(in the rows, 128 means zero)
Rotation paths and how fast each direction turns (degrees per step)
Each turn is a multiple of 5 degrees from 10 to 175, or 0.
Each row of a path follows its step; steps can be skipped.
Path 1:
step 1: [115 148 131 137 134 123 140 119 121 141 128 131 134 127 131 124 129 123
 126 117 125 122 131 122 117 133 122 132 130 135 126 132 108 137 125 131
 119 121 125 139 123 128 129 123 126 131 127 148 133 119 124 122 132 125
 122 121 136 115 114 135 122 124]
step 3: [138 122 137 113 118 121 135 133 133 125 134 139 128 133 142 119 128 128
 132 118 123 123 132 116 129 116 129 126 140 130 118 135 124 132 143 137
 123 135 126 139 141 139 123 131 131 113 121 141 141 120 124 123 126 132
 129 120 116 126 130 131 136 126]
step 7: [124 135 124 123 145 118 143 130 130 130 115 116 134 129 132 131 136 125
 119 119 131 133 136 131 120 119 139 122 130 110 114 126 124 136 137 133
 124 125 138 121 130 124 132 122 127 121 125 153 131 119 130 118 116 135
 134 123 125 130 128 130 129 123]
step 8: [134 131 138 131 123 123 144 125 119 117 122 131 136 139 132 124 121 140
 103 123 123 124 125 122 128 122 131 127 130 124 114 121 130 130 136 141
 123 125 131 131 142 130 126 137 122 130 119 143 137 136 130 119 124 129
 127 124 128 129 124 150 120 124]
step 10: [128 129 141 130 124 120 135 122 139 129 128 130 136 114 118 123 138 117
 132 118 116 118 131 113 118 127 125 121 117 130 134 124 119 138 128 119
 128 130 134 133 126 138 119 123 126 128 122 135 139 132 110 131 132 122
 127 123 136 113 128 140 133 114]
step 15: [139 142 136 125 135 132 138 135 124 125 120 136 133 123 134 129 128 121
 141 118 121 125 124 114 143 129 123 132 126 131 122 123 122 135 114 145
 122 137 123 140 131 140 116 135 135 137 117 134 139 126 118 130 134 128
 133 128 119 120 125 137 137 126]
step 22: [120 126 133 134 124 119 135 118 121 128 129 123 131 109 140 127 125 116
 131 124 121 128 115 121 119 134 136 123 121 123 127 124 121 137 130 132
 122 140 128 115 143 136 115 131 129 121 126 138 144 125 133 124 121 124
 132 115 132 129 120 146 124 129]
step 28: [128 127 131 137 129 111 137 132 130 135 122 138 125 129 124 114 135 121
 136 120 124 136 134 128 121 132 121 128 128 131 116 120 106 143 127 133
 114 122 137 133 119 129 125 127 121 119 121 144 132 123 121 137 119 119
 120 126 130 114 127 137 126 120]
Directions:
[128 128 131 126 129 129 128 124 129 123 130 130 125 130 130 128 129 127
 128 127 129 129 124 128 131 130 130 128 130 128 129 124 129 128 129 130
 128 128 126 132 129 130 129 124 129 129 129 130 128 129 130 131 129 123
 129 129 124 129 130 123 130 128] | 120
[128 131 129 129 128 129 131 129 130 130 129 130 131 127 125 130 129 129
 130 126 128 125 128 121 128 128 124 127 130 127 131 127 133 126 127 128
 127 129 129 127 128 129 130 131 126 131 126 125 129 131 128 128 126 126
 129 129 129 128 130 124 133 128] | 70
[126 128 125 129 125 133 129 130 126 126 129 127 128 132 131 128 129 125
 128 128 128 129 129 126 130 130 123 128 130 126 130 131 125 128 125 128
 128 130 125 129 128 126 131 126 127 127 127 128 129 123 129 129 127 127
 124 129 127 128 131 131 131 124] | 25
[127 128 123 127 129 125 128 126 126 128 133 129 129 124 129 129 130 124
 128 131 126 130 125 129 125 128 125 126 127 126 128 124 125 127 125 127
 126 129 130 127 126 128 127 130 128 129 128 127 128 127 127 134 127 125
 128 128 128 127 125 127 128 130] | 65
[129 129 128 127 129 129 127 128 128 125 129 130 128 132 131 127 131 129
 132 129 127 124 127 127 130 122 127 132 128 127 125 128 130 129 125 126
 131 127 127 129 129 129 130 134 131 126 129 127 126 129 129 130 131 129
 128 130 126 130 125 130 127 130] | 120
[129 128 130 126 129 128 127 126 127 129 131 127 128 128 129 128 124 124
 125 128 126 126 131 128 127 128 123 126 127 132 132 128 128 129 129 128
 130 129 129 131 132 130 129 131 128 129 124 129 127 126 128 124 131 125
 131 126 128 128 126 131 128 128] | 155
[130 127 127 130 129 128 126 129 129 130 127 126 129 130 125 123 126 125
 128 131 128 127 129 129 127 132 129 135 130 128 127 127 128 131 126 128
 126 127 129 131 128 127 127 130 131 128 127 127 129 128 127 129 129 126
 126 130 130 122 128 126 133 128] | 25
Path 2:
step 0: [124 130 131 124 136 124 131 133 134 126 142 109 121 123 139 141 129 123
 121 118 117 119 136 119 138 137 121 134 129 125 123 135 122 124 123 119
 142 125 131 113 138 141 122 117 130 135 119 117 126 137 140 134 140 119
 113 130 116 124 125 132 131 133]
step 8: [124 140 126 132 122 116 121 132 147 131 134 128 118 124 124 130 128 118
 142 127 132 110 138 133 131 130 128 149 126 135 136 127 132 124 109 123
 124 140 130 124 137 137 134 126 110 125 125 123 126 136 132 139 128 134
 114 119 119 131 125 129 125 136]
step 18: [124 135 116 123 130 136 134 129 134 132 141 133 134 128 126 137 144 119
 119 118 128 136 147 132 120 126 110 131 114 132 129 128 133 131 139 148
 137 132 120 126 139 139 132 127 128 131 122 134 131 130 147 123 132 125
 122 123 122 112 132 133 123 129]
step 20: [116 121 122 121 130 115 132 124 131 129 129 120 116 125 134 121 130 112
 125 107 128 128 135 133 126 132 131 137 133 144 136 108 130 133 126 118
 123 134 134 118 142 128 120 131 133 142 127 136 131 128 126 125 130 123
 133 111 146 124 125 122 135 119]
step 22: [126 126 128 132 142 132 123 143 114 132 132 111 116 126 114 131 142 128
 123 115 133 128 124 132 128 139 143 134 124 128 141 132 120 113 128 112
 124 124 130 134 134 121 129 128 111 133 127 127 123 122 137 140 129 118
 118 129 116 128 120 139 128 131]
step 25: [127 137 129 116 125 108 142 122 133 130 134 127 118 126 133 126 129 128
 132 128 133 124 142 122 129 130 118 137 128 128 130 123 122 126 123 120
 131 143 125 113 132 135 109 122 117 138 139 119 136 136 141 132 127 126
 116 107 131 139 133 123 124 133]
step 28: [140 124 125 138 130 120 126 132 122 132 128 112 113 123 119 132 139 119
 117 126 124 139 133 135 134 132 134 138 124 131 138 130 132 120 125 116
 120 117 136 143 138 135 135 130 131 143 112 132 137 114 141 129 129 129
 132 115 127 134 117 129 133 122]
step 29: [125 138 112 122 122 135 115 121 130 124 137 124 126 124 123 136 150 114
 124 113 114 130 123 141 127 128 119 128 132 145 114 129 131 123 129 139
 125 125 135 126 138 130 135 128 133 136 132 126 141 122 131 127 123 112
 119 123 130 125 114 131 129 127]
Directions:
[126 124 128 127 126 126 127 130 129 128 131 131 125 131 130 126 124 129
 130 126 129 127 127 131 128 131 128 128 125 125 130 123 129 128 130 126
 131 125 129 130 128 127 127 126 129 127 133 126 128 127 127 127 130 127
 127 128 129 131 130 130 128 124] | 65
[131 126 128 131 131 131 130 128 126 129 129 131 125 131 126 127 128 129
 125 127 128 131 129 126 125 128 124 128 128 125 132 128 126 133 129 132
 125 126 127 127 129 126 128 131 126 126 127 128 125 129 129 130 128 129
 126 130 128 129 127 129 132 128] | 85
[128 131 133 129 130 127 124 127 127 127 131 133 127 129 127 130 129 126
 128 129 124 129 130 133 127 128 130 129 131 125 130 131 129 124 130 131
 132 127 128 129 127 130 125 128 128 129 128 126 126 127 128 126 129 127
 130 126 128 126 128 128 131 129] | 65
[125 128 129 126 125 128 130 127 128 127 129 126 129 128 129 131 130 128
 127 127 128 129 128 130 130 127 128 127 127 123 129 129 123 130 131 127
 129 126 129 129 133 125 126 134 125 129 130 127 132 127 129 127 124 128
 131 125 130 129 128 131 127 131] | 10
[127 126 127 128 132 128 129 128 127 126 127 125 126 125 129 132 131 131
 127 130 125 130 128 126 134 130 129 125 127 129 132 130 126 127 130 130
 129 127 129 129 128 127 130 126 130 128 126 128 126 126 125 128 132 128
 126 129 127 131 131 132 128 126] | 65
Path 3:
step 3: [121 127 118 115 132 112 122 116 132 146 124 125 116 126 127 140 128 134
 118 137 124 124 126 120 128 120 132 132 140 129 120 132 129 124 134 122
 138 138 129 132 126 119 124 117 128 129 123 116 145 125 135 115 126 118
 116 131 128 140 140 129 119 115]
step 10: [131 125 108 130 128 143 130 115 127 137 128 125 128 134 130 111 135 137
 117 132 123 137 122 133 130 136 133 116 130 133 126 124 113 123 125 134
 137 134 122 141 138 133 122 125 124 131 128 133 135 127 120 126 136 122
 120 118 110 138 133 140 128 114]
step 12: [126 123 145 118 121 127 131 128 139 134 107 118 128 131 124 122 133 132
 121 126 133 135 146 127 123 132 124 125 139 136 146 144 136 128 125 134
 141 128 132 131 130 121 130 128 118 125 123 123 123 125 116 113 132 126
 118 115 128 134 130 123 118 123]
step 14: [115 143 137 128 131 118 130 132 126 137 120 132 115 131 131 138 122 111
 132 122 137 116 129 134 137 120 126 114 136 118 127 118 117 119 135 137
 132 127 134 127 123 129 132 110 121 119 116 131 132 133 127 127 129 130
 112 127 119 131 137 125 119 126]
step 15: [108 142 128 127 128 130 135 131 137 139 128 131 128 123 130 125 124 122
 130 112 130 120 134 121 114 108 141 131 135 118 126 136 134 124 119 119
 125 124 130 134 130 138 133 119 130 122 119 123 124 134 110 117 136 123
 128 127 123 133 121 129 138 117]
step 22: [121 118 140 139 123 141 138 126 145 127 122 122 123 126 128 122 127 121
 121 130 124 119 129 113 128 131 134 131 131 123 131 128 129 123 132 124
 137 134 114 128 122 118 132 134 143 128 131 115 141 131 113 111 128 123
 118 122 129 136 138 122 114 118]
step 25: [118 141 120 127 126 113 138 134 143 129 126 133 130 131 133 119 129 116
 122 123 140 120 130 141 103 130 135 115 122 125 121 131 130 111 139 131
 137 121 114 124 119 139 126 127 136 126 122 128 134 128 127 123 123 119
 128 121 123 132 122 126 126 125]
step 30: [125 118 129 123 136 138 119 125 124 143 110 125 125 132 121 125 137 129
 131 122 125 111 132 135 135 129 143 124 128 135 142 126 127 133 130 135
 126 124 133 129 121 128 118 128 129 107 113 140 133 123 129 128 140 126
 119 119 131 128 136 122 135 114]
Directions:
[124 124 128 129 133 127 129 127 132 129 128 128 131 127 132 129 124 127
 126 128 130 132 126 125 127 129 130 128 130 130 130 128 131 127 126 127
 130 127 124 125 129 126 125 129 126 130 126 127 130 127 126 125 125 127
 131 126 130 127 128 129 129 131] | 110
[126 127 128 126 129 130 127 127 126 126 125 124 128 130 129 129 130 124
 129 129 124 128 125 127 127 128 128 130 122 131 128 126 128 133 127 128
 123 126 127 127 127 130 126 130 125 128 129 132 128 129 129 125 126 127
 127 126 125 127 125 132 128 128] | 35
[129 127 129 129 127 124 125 127 126 130 126 129 126 127 129 129 127 128
 128 129 131 129 131 128 130 130 128 126 129 124 133 130 127 128 129 130
 128 123 129 127 126 126 128 128 126 125 128 130 130 127 132 129 128 132
 126 125 124 125 126 132 128 129] | 155
[128 130 127 124 126 131 122 128 132 131 128 127 128 128 125 125 129 125
 126 129 126 131 131 130 131 126 126 128 128 129 128 127 129 127 125 126
 125 128 126 128 129 127 127 128 126 126 128 126 129 127 129 133 129 127
 128 125 132 128 128 129 127 133] | 100
[130 131 130 124 128 125 130 129 126 128 126 132 128 130 128 125 129 126
 128 128 126 130 127 128 128 124 125 132 130 126 129 127 130 127 130 127
 131 131 128 126 128 127 129 128 130 128 127 130 132 132 128 123 129 129
 129 125 127 131 128 130 125 131] | 35
[127 127 128 126 124 126 127 130 130 128 127 127 126 128 130 127 124 129
 127 129 127 125 130 127 122 129 131 131 129 129 129 133 126 128 128 123
 127 128 126 126 126 129 132 132 128 129 132 126 124 127 126 129 127 128
 128 126 127 131 127 128 126 129] | 110
[129 127 124 129 125 126 132 131 129 129 126 128 130 129 125 127 127 127
 132 125 129 128 126 125 132 128 126 125 131 129 128 125 129 130 127 127
 128 127 127 123 127 127 127 132 126 124 128 127 128 129 127 129 126 127
 125 127 128 128 127 125 125 126] | 140
Path 4:
step 0: [128 125 127 121 139 133 135 143 121 126 128 141 130 136 129 121 135 131
 118 131 133 102 122 124 132 143 111 131 135 134 115 118 135 124 135 137
 126 123 120 125 139 131 123 135 124 147 126 132 131 134 120 128 130 123
 126 127 130 137 135 113 118 113]
step 1: [118 127 124 122 125 127 136 127 135 132 127 120 123 119 114 128 114 118
 138 138 125 127 132 135 145 114 131 136 127 125 117 108 127 132 119 133
 135 131 135 131 129 123 116 129 127 119 120 127 139 143 122 120 127 145
 126 136 141 129 114 128 128 107]
step 8: [114 125 123 134 125 127 126 124 140 122 134 131 138 118 120 129 121 130
 129 132 136 108 133 120 134 122 119 126 132 138 141 113 119 121 131 131
 141 129 113 127 134 133 128 122 122 146 123 118 132 135 133 131 119 125
 137 112 116 136 130 132 127 104]
step 9: [119 128 114 120 126 132 118 127 133 134 116 128 138 133 114 121 123 114
 125 128 126 125 117 141 130 121 124 127 127 134 114 139 144 126 122 124
 148 133 138 142 131 127 133 146 125 126 121 136 137 136 107 128 124 128
 121 131 120 122 126 117 128 121]
step 17: [121 122 120 132 114 115 128 136 127 126 131 115 128 137 129 139 125 119
 139 130 130 110 119 139 125 126 119 132 137 137 116 124 148 128 138 139
 137 125 124 133 139 120 124 134 142 134 124 126 128 123 128 142 129 137
 134 119 117 120 109 114 130 130]
step 18: [137 132 137 116 146 126 117 136 131 130 136 135 126 130 120 135 126 118
 140 131 140 138 135 134 117 119 137 127 147 137 126 130 141 122 136 124
 125 130 132 124 125 113 139 123 122 120 123 137 132 138 118 118 128 142
 116 124 133 129 121 140 131 113]
step 20: [120 122 129 135 124 127 114 114 134 128 119 122 123 128 122 120 123 130
 124 129 131 133 125 113 123 134 128 116 143 125 140 133 119 127 126 120
 144 145 116 130 124 126 133 132 141 114 147 134 140 126 133 112 126 141
 130 127 122 123 117 120 138 136]
step 25: [124 128 118 137 133 124 130 142 128 123 136 132 136 128 110 144 125 125
 124 115 139 111 130 126 128 117 133 119 134 128 114 109 140 135 134 128
 141 135 123 128 129 119 124 138 110 125 131 133 124 130 143 136 128 136
 118 120 134 130 132 119 122 130]
Directions:
[129 128 131 125 126 128 127 126 127 129 128 125 130 133 126 131 127 129
 129 128 128 129 129 125 124 126 129 125 127 133 130 127 129 126 130 128
 127 129 129 127 127 131 130 126 127 125 132 126 128 126 128 132 128 129
 127 128 131 131 125 123 128 129] | 10
[133 124 128 126 124 129 130 131 129 129 123 126 129 130 127 129 129 128
 126 125 126 127 124 130 130 126 127 128 128 132 130 126 128 129 129 126
 129 128 125 132 128 127 126 131 128 129 131 129 128 128 130 122 127 132
 128 128 127 127 128 128 127 129] | 130
[128 130 126 130 129 129 130 125 128 125 128 127 128 129 128 129 129 130
 124 127 127 129 131 131 126 126 128 126 130 126 128 126 128 123 124 125
 128 129 128 133 126 126 129 130 127 130 128 129 132 129 129 130 125 126
 130 127 128 128 131 125 132 131] | 65
[128 124 132 127 128 125 128 126 132 126 124 128 130 128 126 126 130 126
 127 128 130 131 129 130 130 126 130 130 126 127 127 129 127 129 128 128
 127 128 133 129 125 129 127 128 127 128 127 125 130 128 128 131 124 131
 129 127 130 129 130 133 129 123] | 145
[131 131 125 125 127 127 132 126 130 128 130 128 128 130 130 126 128 126
 126 130 126 127 125 126 131 128 126 126 126 129 132 126 129 131 129 126
 129 127 130 124 130 129 123 128 126 129 127 129 132 130 128 129 127 124
 125 131 131 130 128 128 131 127] | 10
Path 5:
step 0: [138 124 123 131 134 121 132 132 122 136 136 117 139 120 113 125 112 141
 133 132 128 150 121 133 132 131 146 130 136 121 120 139 132 125 117 139
 120 129 142 119 133 136 127 129 130 120 134 132 113 115 111 111 113 127
 129 128 129 134 135 128 138 134]
step 1: [117 134 117 117 129 126 139 148 134 123 119 131 122 109 126 109 132 133
 122 131 151 118 143 123 135 129 139 124 140 122 120 144 133 128 130 127
 124 132 131 129 122 122 124 131 122 129 131 141 132 122 130 107 125 122
 109 127 132 126 124 123 130 138]
step 3: [113 125 138 131 131 117 141 136 125 128 139 130 126 130 131 125 128 117
 136 127 110 135 120 134 116 133 123 134 140 150 124 127 132 130 134 123
 128 140 129 121 147 120 112 129 128 120 126 134 114 106 112 123 114 128
 135 126 127 121 128 133 128 137]
step 8: [125 137 134 123 132 116 129 132 139 131 118 143 144 124 118 139 122 139
 114 133 118 134 125 133 111 130 131 125 123 148 131 140 129 124 134 125
 121 113 133 139 147 129 126 116 118 124 133 122 119 129 122 142 125 116
 115 141 132 116 125 132 129 139]
step 10: [124 135 129 104 126 122 119 145 117 123 124 131 126 140 114 133 132 107
 120 136 133 123 129 138 133 126 135 130 133 140 129 124 128 110 115 129
 128 127 132 130 118 122 132 131 131 137 130 117 118 128 151 120 119 136
 130 117 121 129 130 112 129 130]
step 12: [129 126 118 126 128 126 128 111 125 102 134 135 134 114 119 122 113 137
 126 150 121 141 126 119 124 128 132 121 130 129 121 125 118 131 113 125
 127 129 137 136 131 134 119 122 116 118 133 133 121 133 117 116 108 127
 127 118 139 121 136 124 125 135]
step 24: [130 125 110 106 147 127 120 124 114 113 125 133 134 133 132 118 125 127
 135 137 121 127 130 122 124 120 118 117 127 141 117 131 123 120 114 123
 120 125 139 148 129 123 136 132 114 136 138 116 126 127 123 136 124 114
 133 120 139 125 128 134 133 131]
step 28: [127 117 129 113 129 118 133 139 116 121 121 132 125 122 123 106 119 125
 136 137 129 138 133 126 121 128 130 145 118 130 124 131 132 139 130 145
 123 124 141 133 137 127 125 128 137 124 119 116 110 119 118 122 126 123
 127 142 140 137 131 146 119 137]
Directions:
[128 129 129 129 129 131 129 128 132 127 127 128 133 130 126 129 129 133
 126 127 131 125 128 128 124 128 130 125 129 128 128 125 128 129 131 126
 125 127 131 132 127 126 127 129 129 133 127 124 130 127 125 129 130 129
 127 124 130 127 125 129 127 126] | 115
[129 125 125 128 130 129 131 129 126 127 127 128 128 131 123 128 128 126
 130 128 126 129 124 125 127 128 129 129 126 127 125 127 126 129 128 130
 131 131 126 126 128 128 130 130 128 132 126 130 129 127 131 125 125 126
 125 126 128 125 121 130 127 130] | 120
[125 124 134 127 130 125 128 128 126 129 129 130 128 127 125 129 130 125
 127 129 130 128 130 128 127 129 131 128 128 129 130 132 128 130 132 131
 126 128 128 125 130 127 126 128 129 129 128 131 126 126 129 129 134 126
 126 126 131 126 129 129 128 130] | 145
[126 128 130 130 128 127 130 130 131 129 129 129 128 130 125 126 127 129
 125 128 125 134 131 128 126 131 128 129 128 128 125 128 128 130 125 125
 129 125 127 122 128 131 131 126 129 128 129 126 129 127 127 130 128 129
 130 129 127 127 127 133 126 125] | 125
[128 131 132 125 133 127 133 127 129 133 125 128 130 129 128 130 127 129
 130 125 127 130 125 128 128 127 128 127 125 129 128 127 128 125 126 130
 127 129 130 126 130 127 130 128 128 127 123 127 129 130 128 131 127 124
 130 128 130 130 128 126 133 126] | 130
[130 126 127 131 131 124 129 126 133 128 127 126 124 127 129 130 127 126
 130 130 128 130 128 130 127 124 129 129 130 128 128 127 128 127 130 127
 127 131 133 126 129 130 124 125 128 128 132 129 128 130 126 125 127 127
 129 127 127 127 126 130 129 124] | 125
[128 127 129 128 126 127 129 131 131 128 126 122 130 125 124 132 131 129
 129 127 128 133 123 126 129 126 129 127 126 127 129 126 127 127 128 127
 129 125 129 129 129 128 126 131 123 128 131 130 129 126 128 129 130 129
 129 130 126 129 131 128 126 131] | 80
